(in the rows, 128 means zero)
Rotation paths and how fast each direction turns (degrees a step)
Each turn is a multiple of 5 degrees from 10 to 175, or 0.
Each row of a path follows its step; steps can be skipped.

step 0: 109 112 138  45 123 125 127 119 122 168 137 147  96 142 123 101 160 173 165 102 105 140 144  80 132 104 120 139 126 152  78  90 142  60 130 144 146 150 102  78 141 160 125 111  96 143 116 103  86 109 141 158 126 146 147 150 127 126  89
step 6: 106 120 139 129 121 154 141 155 139 133 140  73  79 127  72 158 152 110 104  74 157 147 130  88 153 109 131 138 171  93 132  97 127 164 129 137 121 134 149 150 132  94 121 109  97 150 162 129 113 120 138 109 146 121 165 133  36 167 105
step 12: 129  80 110 108 138  99 159 163 123 138  81 131 111 103 109 156 121 147 123 134  99 159 181 111 161  98 158 129 125 124 130 191 122  87 179 114 153 170 154 118 157 132 107 128 111  96 121 106 115  70 150 138 109 124  95 160 107  86  91
step 13:  97 117 143 120 192 133 157 186 126 162 129 108 140  98 186  84 190 131 104  64 101 155 131 125 117 128 120 150 124 123 114 158 127 119  97  84 120 141 157 110 106 100  80 132 112 135 113 135 138  89 132 129 163 149 160 132 118 170 127
step 14: 111 147 131 103 149  68 143  70 180 180 129 145 153 150  83 114 133 126  80 118 166 135  87 188 137 117  87 164 120 134 125 130 162 112 110  99 153 116 143 126 127 147 107 106  99 130 138 161 127  86 140 102 147 160 103 153 149 115 161
step 19:  69 157 107  58 118 172 120 164 159  99  93 154 150 139 129 161 137 126 151  97 137 170 144 111  96 115 115 168 134 126 140 136 150 132 173 130 124 169 152 112  99 105 158 107 145 116 159  70  85 147 130 154 111 136 139 152 133 121  90
step 24: 136 119 143  98 139  94 152 160  95 112 121  70 113 149 100 117 127 107 109 141 123 148 143 132 148 106 160 119 158  98 158 126 137 167 157  99 164 100 156 114 160 106 110 102 116 174 136 220 119  99 146 177 168 111 115 142  90 121 106
step 25: 143 148 128 121 158  97 134 147 201 159 128 127 121  81 136 111 169  99 124  94 138 161 187  80 159 130 128 118 135  99 116  96 172 143 104 132 183 167 133 129 123 118  78 114 107 133 151 130 101 128 124 102 115  76  91 104 125 135 138
Directions:
126 123 124 125 137 120 130 123 123 144 119 120 133 127 133 114 132 147 128 122 117 133 139 136 129 116 124 129 119 130 131 124 130 124 117 132 126 135 130 144 127 145 135 126 119 124 114 129 123 120 131 118 141 141 127 125 144 120 122 => 25
135 128 134 133 129 139 124 126 128 130 130 123 141 123 126 124 120 121 129 114 125 111 132 125 110 112 118 122 138 131 132 122 123 135 128 114 122 134 121 141 138 121 114 126 136 128 122 127 124 110 110 130 129 124 131 117 120 128 122 => 155
136 116 133 124 121 123 110 115 143 120 130 140 130 119 113 121 141 140 132 115 141 118 127 134 132 132 128 122 125 119 133 124 121 117 127 131 131 129 134 116 125 132 115 134 129 133 135 122 129 121 129 127 125 123 131 123 147 129 118 => 155
131 134 124 127 129 122 119 133 125 127 124 127 132 115 127 128 134 122 128 131 128 125 123 117 133 123 123 128 121 118 115 128 107 124 129 139 129 124 111 131 124 106 139 121 121 132 137 137 109 129 113 128 131 138 130 132 139 113 130 => 40
120 126 128 122 128 124 136 121 139 138 121 131 136 134 127 120 118 118 130 130 136 126 129 121 131 128 114 124 129 134 116 114 146 121 127 145 122 131 109 121 126 129 124 134 135 132 118 129 126 132 132 129 106 123 115 124 131 115 122 => 100
133 124 125 125 118 133 125 120 134 125 127 117 140 115 127 115 142 132 132 136 128 141 132 129 121 115 127 124 121 133 114 125 139 123 131 127 128 148 121 120 121 115 133 130 138 117 136 126 141 136 134 128 141 129 137 129 114 136 135 => 115

step 6: 104 115 167 119  84  96 116 138 143 141 106 183 144 166 136  73 175 104 144 140  90 126 153 129 133  94 125 136 127 167 146 111 126  83 108  97 128  72 138  67  74 142 115 173 121 145 116 147 163 108  85  94 119 145 131 144 158 181 193
step 9: 107  87 121 129 117  94 102 158 109 121 111 191 129 154 168 128 141 128 120 156 107 148  84 175 155  60 137 136 153 150  79 126 114 159 138 123 116 139 208  95 163 142 147 110 109 130  71 150 132 137 116 169 123 145 101 129 182 143 196
step 10: 129 112 119 105 127 103 176 144  76  61 156 106 114 116  93 109  76 135 151 120 163  87 151 131 141 168 171 156 145  79 114 180 176 113 102 196 115 134 155 103 168 149 176 141 138  86 129 115 118 151  95 135 144 132 157 178 129 120 118
step 12: 206 140 145  83 139 121  64 129 155 117 165 210 106 189 152 135 121 122 166  72  76 121  76 190 162 143 126 107 139 101 130 116 140 134 163 133 102 142 127 136 144 122 124  93  96 126 108 145 140 144 121 119 123 116 111  98 147 120 158
step 13: 125 170 152 113 132  96 153 124  68 133 169  93 119 138 125 123  60 136 109 140 124  89 116  97 101 145 119 143 147 119 183 189 149 143  86 120 122 147  89 165 142 156 145 100 122  93 120 123 117 140 153  94 177 187 173 101 101  92 180
step 16: 141 126 147 178 134 125 160 148  78 135 166 103 168 138 106 121 103 151 116 136 103 121 123 122  77 112 156 100 125 145 144 116 110 134 131 136 183 152  48 138 151 156 174 156  91 168 178 132  78 105 167 142 124 112 194 156  80 135 161
step 17: 132 154 160  52 123 131 130 120 133 155  55 149 121 104 127 154 137 128 155 119  87 157 167  95 168 104 135 128  72 147 153  67 108  90 178 112 144 160 122 161 125 158 151 123 138 137 153 109  94 169 100 115 100  70 130 111 173 102 114
step 23: 116  86 125 112 114  86 113 131 151 129  96  92 132 156 159  83 107 121 144 127 128 136  95 196 113 108  77 107  98 194  81 141 118 153 103 101 110 103  91 131 119  94 154 118 165 138  95  93 135 120  63 125  99 127 123 103 188  72  88
Directions:
132 125 124 135 144 139 124 119 139 139 129 126 122 132 125 136 126 127 133 128 134 144 118 130 135 146 126 127 136 122 117 128 114 119 123 136 124 118 122 117 118 124 129 128 124 130 142 135 134 119 143 139 129 133 122 132 132 110 121 => 100
136 131 120 126 132 137 126 135 122 134 115 131 121 124 124 118 117 143 125 125 134 116 121 114 128 121 115 115 133 130 136 121 128 122 131 136 144 147 121 130 117 121 124 129 125 130 128 125 137 139 145 125 109 125 130 133 131 125 130 => 20
122 132 125 136 124 129 125 126 124 128 128 117 129 107 124 136 142 119 121 123 124 116 124 116 132 118 130 137 137 115 128 125 119 135 127 129 132 134 110 127 120 124 135 128 110 123 139 137 138 130 107 136 132 132 136 124 118 123 129 => 130
131 147 132 133 130 129 127 140 113 126 120 139 132 125 131 129 124 121 130 113 128 142 132 119 120 129 137 128 115 121 126 124 124 124 132 117 138 135 122 130 128 137 130 128 142 135 132 131 144 108 140 132 139 124 136 114 125 131 119 => 25
135 120 108 127 133 129 140 122 139 116 141 144 130 138 129 124 136 127 134 128 130 120 141 126 135 130 125 121 121 122 116 127 133 139 128 132 141 137 128 141 133 130 134 115 120 131 144 132 130 124 123 127 128 118 130 123 145 127 119 => 155
132 123 132 123 121 129 128 141 137 111 138 130 135 110 118 134 137 123 129 123 123 129 124 135 131 143 128 123 121 132 129 130 128 136 114 124 138 135 123 113 123 122 121 132 130 126 120 135 117 112 133 116 105 129 131 128 124 123 127 => 85
132 132 123 134 116 125 125 147 134 134 117 129 143 128 140 130 129 133 131 124 123 130 129 136 140 133 122 149 124 116 135 129 127 122 137 126 129 126 128 148 131 120 127 132 124 127 123 136 132 121 126 128 123 122 117 146 142 117 138 => 135

step 1: 125 148 129 137 109 134 118 140 157 111 130 170 126 186 173  90 126  83 113 138 151 169 150 104  94 123  93 108  47  82 144 116 172 122 131  79 110 152  92 128 115 130 189 132 170 150 105 122 173 132 112 132 130  85  74  99 102 155 103
step 2:  86  66 149  76  95 119 180 151 145 139 119 136 134 120  73 161  98 135 154 124 162 124 116 137  95 131  45  86  96 104 113 141 112 100 133 142 105  93 124 123 141 119 138 119 113  86 155 169  77 164 117  84 114  81 101 127 136  90 102
step 4: 105 160 137 145  99 157 146 103 157  97 160  65 130 124 130 112 142 131 124 168  99 116 108 119 140 152 128  81 130  89 158 174 145 133 157 112 173 125 141 129  61 113 164  82 160  74 183 136 100 156  95 178 144 183 107  87 113 117 134
step 6: 110 148 139 124 135 165 127 109 115  98 151 101 100 122 166 165 186 126  31  83 116 125 137 105 134 159 166 136 167 105  99  98 143  94 156  71 114  70 116 110 147 130  87 157  77 166 101 121 113 154 116 127 121 149 102  91 122 127 112
step 7: 114 179 130 111 128 141 125 111  77 158 106 115 124 111 119  98 140 130  76 181 168 175 143 152 175 115 146  72 143  87 105 132 124 111  82 126 145 132 100 141 127  63 139 120 129 115 184  77 177 140 126 118  96  93 121 159 162 137  74
step 8: 105  92 123 209 142  74 194 122  87 158 169 137 105 131 112 198 147 112 149 104 170 142 164 158 116 145 138 136 143 133 148  75 102 115 137 141 132 143 135 133  98 111  80 112 151 141 128 123 116 158 122  82  89 152 144 193 140 122 125
step 19: 133 157 124 149 144 100 138 163 131 157 182 149 165 113  78 142 150 148 131 125 156 144 119 113 143  33 137 156 121 139 125  95 121 123 142 138  99 178 170 161 125  80 104 123 113 136 154  65 108 132 160 117 179 156 121 181 123 181  97
step 20: 109 115 179 134 123 157 152  75 121 177 145 130 132 142 139 119 150  86 131 119 107 175 207  50 124  99 100 154  79 161 104 115 112 112 158 125 140 156 125 112 109 170 132 130 149 163 163 138 150 134 104 155 119 195 171 118 119 107 155
Directions:
133 127 115 137 149 126 120 125 138 123 119 135 115 119 125 126 122 137 138 119 140 126 133 137 112 128 137 133 130 133 129 115 130 117 124 135 115 122 131 126 126 136 118 130 124 114 129 113 118 135 116 124 132 132 125 134 119 132 128 => 135
118 138 125 121 130 128 123 121 129 130 121 121 116 136 122 128 123 124 130 128 129 139 122 132 142 117 133 121 114 116 110 117 129 130 121 140 128 136 129 115 135 127 116 108 126 125 124 151 119 123 123 137 131 134 127 126 120 130 125 => 140
124 134 131 130 129 129 129 108 127 148 132 127 133 123 132 126 131 126 132 137 131 117 112 128 124 140 137 128 129 136 125 107 126 131 129 126 129 128 125 123 140 115 134 127 122 122 122 124 138 133 129 116 109 149 137 124 131 134 127 => 25
130 118 118 133 136 117 124 141 127 118 119 133 127 140 123 118 125 124 126 140 121 123 122 138 122 131 139 137 142 125 126 128 119 131 125 131 120 139 112 124 125 139 133 128 128 138 135 144 128 124 140 127 104 125 137 124 125 134 127 => 25
136 132 141 140 145 129 123 127 129 129 130 127 124 129 130 122 129 133 131 142 115 132 121 131 133 136 125 131 120 110 134 137 141 109 129 114 135 132 142 106 132 132 129 131 117 127 123 121 131 119 135 134 120 124 123 136 125 121 124 => 125
129 135 130 132 134 125 118 126 115 144 126 136 124 130 133 125 137 120 129 140 131 122 124 114 139 126 125 125 126 136 125 133 124 132 109 111 119 119 132 142 124 151 125 126 144 128 123 131 120 128 116 122 120 124 125 130 116 122 131 => 175
121 128 120 133 126 140 139 130 123 139 127 121 117 120 138 103 127 137 118 143 127 121 128 143 119 120 122 113 117 140 134 137 122 127 122 132 131 137 121 122 126 122 126 132 133 118 131 129 114 130 135 125 130 120 118 123 135 131 128 => 130

step 3: 114 122 142 149 157 130 142 139 111 116 100 111 143 132 182 110 184 117 158 135 146 133 155  90 134 175 158 128 146  71 154 146  69 150  89 153 104 160 126 149 148 109 131  72 104 144 113 157  62  81 129 207 111 106 134 146  74 140 120
step 5:  95 118 128 156 187 127 107 103 143 135 113  94 152 141 118  88 129 100 104 166 140 130 105 103 122 141 149 128 118 120 115  94  79 201 146  84  62 147 143 109 217 102 119  91 174 120 124 165 117 135  87 159 139  81 148 131 126 140 145
step 11: 130 123 120 101  98 141 164 141  76 138 145 175 128 108 127 133 148 157 117  60 143 114 122 152 132 148 117  80  74 102 139 187 111 168  77 103 126 161 157 138 136 101 165  73 100 145  60 156 126  87 116 161 127  98 147  93 155 151 161
step 14:  86 159 138 134 158 142 164 167 107 123 168 193 135 115 118  62 186 102 138 126 133  92 104 123 140 138 115  92  84  87 146 105 104 146 114 113 133 155 132 119 131 134  96 124 109 172 134 141  94  69 158 125 137 117 121  68  45 130 142
step 15:  58 124 148 145 151 153 110 122 181 111 109 180 138 159 150  92 117  90 125  92 157  67 136 100 113 116  87  95 110 146 150 113 131 131 110 130 179 113 136 126 120 138 188  94 161 162 118 165  96 145 160 150  48 112 127 151 106  92 141
step 17:  84  89 172 163 197 149  95 163 132 139 104 131 139 136  60 105 133 115 150 100 175 101  87  79 133  99  96 125 115 173 123 130  90 134 155 125 155 156 121 150 101  99  85 109 107 127  94 132 124  89 160 135  94 118 129 150  72 172 112
step 19: 111 123 108 138  80 108 113 133 134 168  56 130 124  76 109 103 144 119 121 147 151 106 123  80 130 124 147  52 137 152 154 139 110 121 158  91 104 148 104 176 108 102 113  82 114 130  59 148 124 103 118 144 135  88 129  86  67 151 175
step 23:  88 131 161 142 102  80 160 121 141  77 156 135 118  94 116 121 164 116  91 149 155 125 100 144 133 125  61 108 168 143 138  93  89 138 144  97 119 119 179 135 146 122 220 125  75 140 148 151 139 132  99 185  81  94 132 142 122 104 140
Directions:
118 136 126 125 132 125 124 125 128 126 108 125 125 140 124 130 114 135 135 123 131 128 144 142 133 131 121 118 140 127 125 127 131 127 124 132 124 133 129 129 136 118 117 111 134 119 124 136 124 128 135 121 111 146 129 132 115 130 113 => 155
134 133 127 124 120 129 105 129 134 134 126 148 136 137 127 131 119 120 134 113 129 130 109 126 129 129 129 128 131 126 128 131 128 125 122 125 138 138 120 122 121 131 126 114 117 131 118 127 125 133 115 120 129 131 115 142 145 119 123 => 160
115 128 133 117 125 132 113 131 122 122 135 120 138 135 112 122 115 122 127 135 146 116 132 139 124 139 129 138 131 136 135 120 143 124 124 122 118 121 122 124 130 138 143 137 125 134 128 116 131 136 127 138 122 129 138 134 128 122 129 => 135
112 113 125 125 122 110 131 129 123 122 135 131 127 122 121 136 132 139 135 130 111 141 117 133 118 135 120 137 136 133 124 121 132 126 130 126 115 137 133 134 122 127 135 114 136 117 123 119 120 142 121 127 125 127 128 112 138 131 128 => 25
131 122 138 130 121 131 115 122 136 121 114 121 124 124 143 130 130 117 141 127 130 122 141 132 123 129 137 124 121 126 132 116 122 112 131 129 135 129 134 129 137 129 130 122 130 110 120 129 127 141 130 128 144 120 137 116 130 107 134 => 110
124 130 136 127 136 128 121 123 124 122 139 132 128 133 138 114 121 114 128 128 126 140 132 114 116 120 119 141 127 112 129 127 117 135 133 138 113 135 125 116 124 131 133 121 125 135 135 141 141 132 135 126 117 134 129 116 121 114 127 => 35
128 129 127 143 133 120 125 131 119 125 130 124 126 127 128 128 131 138 125 129 143 147 124 145 115 122 126 129 114 129 133 129 112 112 128 134 143 131 114 128 138 118 130 117 132 139 129 122 140 130 126 138 121 122 137 139 134 134 127 => 55

step 3: 123 166 117 175  99 104 125  48  98 133 138 124 132 111 159 103 149 171 153 165  78 147 196  89 177 139 100 181 158 177 156 157 121 128 139 162 107  79 109  98 145 140 131 127 149 171 146 116 130 128  92 190 123 103 119 182 116 172 135
step 5: 108 171 149  96 120 130  63 164 160  73 103 139 106 129 125  76 129  71 131 161 141 154 164 113 106 137 125 176 191 167 142  65 121 132 170 128 109 111 114  76 117 102 171 144 102 129 132 175 121 143 129 117 196 145 172  99 126  78 119
step 7:  95 165 123 131 113 106 152 129  93  93 118  85 169 152  98 145 125 145 111 136  89 149 180  66 123 147 109 126 137 159 195 157 159 131 145  94 105 107 115 178 110 168  65 111 108 104 157 101 182 217 169  96 125 124 134  84 125 121 152
step 10: 114 107 135  99 127 110  92 138 114 152 112 167 118 113 151 171 148 182 121 128 162  93 150 141  59  98 191 108 133 128 161  95 116  96 145 134 209 168 205 158 146 133 171 149 152 176 156 147 131 115 146 159 161 123 121  88  73 125 151
step 11: 144 135  91 121 147 138 121 128 107 139  42 140 145 104 133 109 139 154 152 144 112 147 192 127 107 153 101 109 197 198 145 120  75 164 135 148 140  83  49 122 124 108 112 175 100 155 150 179 145 155 131 152 148 127 153 134 189 156 100
step 12:  95 193 150  70 127 124 148 121 136 150 104  82 179  71  73 156 136 149 159  88 157 128 116  94 163 151 111  99  57 153 103 122 103 141 136 106  97 135 132 142 137 142 133 112 199 137 162 157  39 100 167 134 101 107 110 128 130 126 135
step 14: 183 130 142  55 102 128 131  85 105 133 190 120  99 154  71 103 135 125 105 137 151 116 115 109  85  94 125 164 101  80 111 161 135 178 152 222 157 164 139 121 160 200 157 162 113 153 128 120  97 121 118 146 156 140 121 100 149 126 111
step 22: 172  87 135  89 129 116 167 106 150 113 142 105 104  93 157  87  79  92  86 180 218 139  82 147 120 118 102 161 176 117 167 123 112 135 109 155 147 151 145  93 131 147 150 136 169 164 161 128 103 118 139 140 185 138 106 137 103 142  57
Directions:
134 121 137 147 128 129 122 133 109 143 124 105 135 129 138 142 128 129 129 127 113 131 127 133 129 117 134 124 128 129 126 122 129 126 121 127 144 110 130 133 129 121 145 128 127 134 126 132 133 116 135 129 128 120 132 123 131 134 129 => 45
115 133 133 121 133 121 138 128 125 115 126 125 131 127 124 127 120 114 115 140 130 125 135 127 118 123 122 115 125 115 121 131 127 129 124 131 145 119 125 141 129 127 132 128 124 133 131 133 131 139 109 147 128 131 134 139 118 145 133 => 90
139 125 114 130 130 122 129 142 138 137 133 115 123 136 124 118 123 130 132 127 124 144 121 110 127 121 135 125 128 109 129 128 134 114 117 111 127 137 126 130 126 147 128 135 118 132 132 127 137 137 133 132 135 128 131 136 125 128 127 => 45
127 135 123 129 127 119 139 122 127 123 152 121 128 152 124 130 140 133 127 131 127 119 131 132 124 117 131 139 117 133 128 131 136 118 131 137 132 124 133 129 112 127 121 133 139 135 123 123 143 121 119 127 128 128 116 139 141 126 122 => 60
142 122 133 136 128 125 121 120 139 125 123 122 139 118 122 144 139 128 126 139 149 140 129 126 123 127 131 128 116 120 128 134 134 128 132 143 136 142 120 132 115 134 130 127 141 125 120 124 116 121 135 130 137 118 133 133 118 126 134 => 175
140 126 130 139 128 126 135 116 126 120 114 121 138 130 111 123 123 131 135 124 131 126 127 134 133 120 140 133 116 129 123 133 129 136 134 116 117 132 134 122 131 130 130 127 113 137 133 135 115 133 112 126 117 114 110 127 130 142 132 => 130
127 128 122 140 132 120 120 129 141 123 120 139 129 128 125 132 150 106 121 129 118 147 140 134 129 122 135 129 138 133 126 139 135 132 130 127 118 111 118 132 127 121 123 130 120 135 136 119 133 135 138 123 126 135 121 132 128 129 123 => 175

step 4: 136 110 171 143 115 159  86 121 158 126 142  75 128 154 138 109 104 162 119 160 153 149 157 132 166 119 105  81 149 124 137 105 167 126 145 107 109  47 109 186 174 115 144 139  58 152 127 187  95 123 195 144 162 177  90 161 142 175 105
step 5: 123 164 161 111 182 107  90 131 151 140 170 138  71 115 142 135 147 163 109  87 123 132 129  91 158  83 191 151 111 146 109  62 153 186 129 139 110 160 140 197 129 141 105 146  87  76 115 108  98 137 168 141 159  93  93 177 127 181 139
step 9: 112 140 164 170 132 128  60  70 113 114 134  99 117 180 133 134 142 164 111 118 146 138 181 125 202 143  84 182 133 143  89 147 201 195 130 157  97 127 158 200 149 152 127 125 121  89 136 115 119 135 172 163 150 123 127 121 143 164 142
step 12: 144 122 126 123 146 202 127 126 176 163 173  93 115 140 184 104  95 160 147 113 127 160 171  91 147 123 105 140 125 104 118  77 166 116 160  89  86 110 114 162 132 164 184 113  60  80 146 184 136 124  83  97 114 194 129 144 113 125  97
step 13: 110 141 165 213 167 130  78  69 174 119 155 128 144 106 160 146 114 212  78  66 103 103 167 137 120 104 148 145 140 170 143 128 133 157 162 150  69 141 175 154 145 150 132 158 105  96 127 133  85 119 115 126  97  84 111 130 133 132 140
step 15: 121  85 123 190  73 160  86 114 150 170 146 128  99 123 133 130  99  89 108 160 122 101  94  88 148 121 136 138  96 155 163  85 175 137 176 122  96 110 168 181 126  93 114 141 118  73 170 142 104 103 151 141 180 122 109 132 208 160 178
step 17:  87 128 157 141 160 184  82 102  83 144 167 109  77 118 140 143 175 151 124 144 125 154 182 129  85 148 118 129 150 134 117 136 198 155 179 167  75 159 145 167 175 161 151 118  76  82 101 149 102  88  72 123 137 111 110 105 145 152 143
step 25: 108 111 202 151 144 109  99  80 124 144 150  66  94  98 164 131 120 158  87 172 112 106 177  68 130 118 160 109 108 154 116 157 188 151 182 113 150  81 108 151 168 165 136  85  85 107 105 108 134 134 138  95 175 108 148 104 145 159 163
Directions:
130 116 124 134 120 120 123 133 114 123 121 118 124 133 122 120 138 127 129 134 132 128 143 120 123 129 132 143 121 123 136 136 144 142 136 123 128 140 126 127 126 122 127 125 151 139 125 130 139 116 123 119 136 127 122 123 132 124 142 => 45
107 128 127 122 130 133 138 125 124 138 130 132 127 114 134 118 122 130 131 136 128 130 126 125 125 125 134 123 123 121 130 117 137 134 130 129 141 125 128 130 109 124 133 118 131 102 131 119 120 112 120 118 129 125 124 134 119 142 134 => 145
103 134 139 135 128 134 122 132 137 121 127 126 132 127 131 129 127 123 128 123 118 132 110 138 125 127 127 146 115 129 121 125 133 119 119 121 123 142 119 134 129 129 127 130 135 132 124 134 136 138 120 143 135 121 131 125 119 142 142 => 175
125 140 113 144 127 131 120 133 120 121 153 139 124 133 123 130 130 123 122 134 126 119 124 128 112 129 119 115 138 127 145 133 136 124 120 124 127 135 133 130 116 126 139 137 120 129 137 138 132 132 120 121 127 125 134 132 131 127 134 => 20
117 110 125 134 122 141 135 119 121 116 122 128 138 124 128 126 126 123 128 133 123 137 135 135 114 136 127 122 129 131 128 125 121 121 135 125 123 129 123 147 124 126 109 145 124 121 122 135 128 120 135 130 125 116 116 133 134 111 121 => 160
121 123 117 116 130 113 112 118 127 123 125 127 120 133 132 124 133 122 127 124 126 118 132 138 125 125 144 120 129 111 128 129 141 132 118 112 136 119 126 136 132 134 115 127 122 126 126 130 136 138 146 125 121 129 133 121 111 130 124 => 20
134 122 138 131 125 122 125 129 125 132 124 140 134 136 105 140 128 122 127 136 115 111 126 130 119 127 130 137 122 128 117 129 136 141 131 131 121 127 143 134 137 137 124 139 118 120 137 108 122 124 117 127 124 119 125 130 123 135 127 => 175
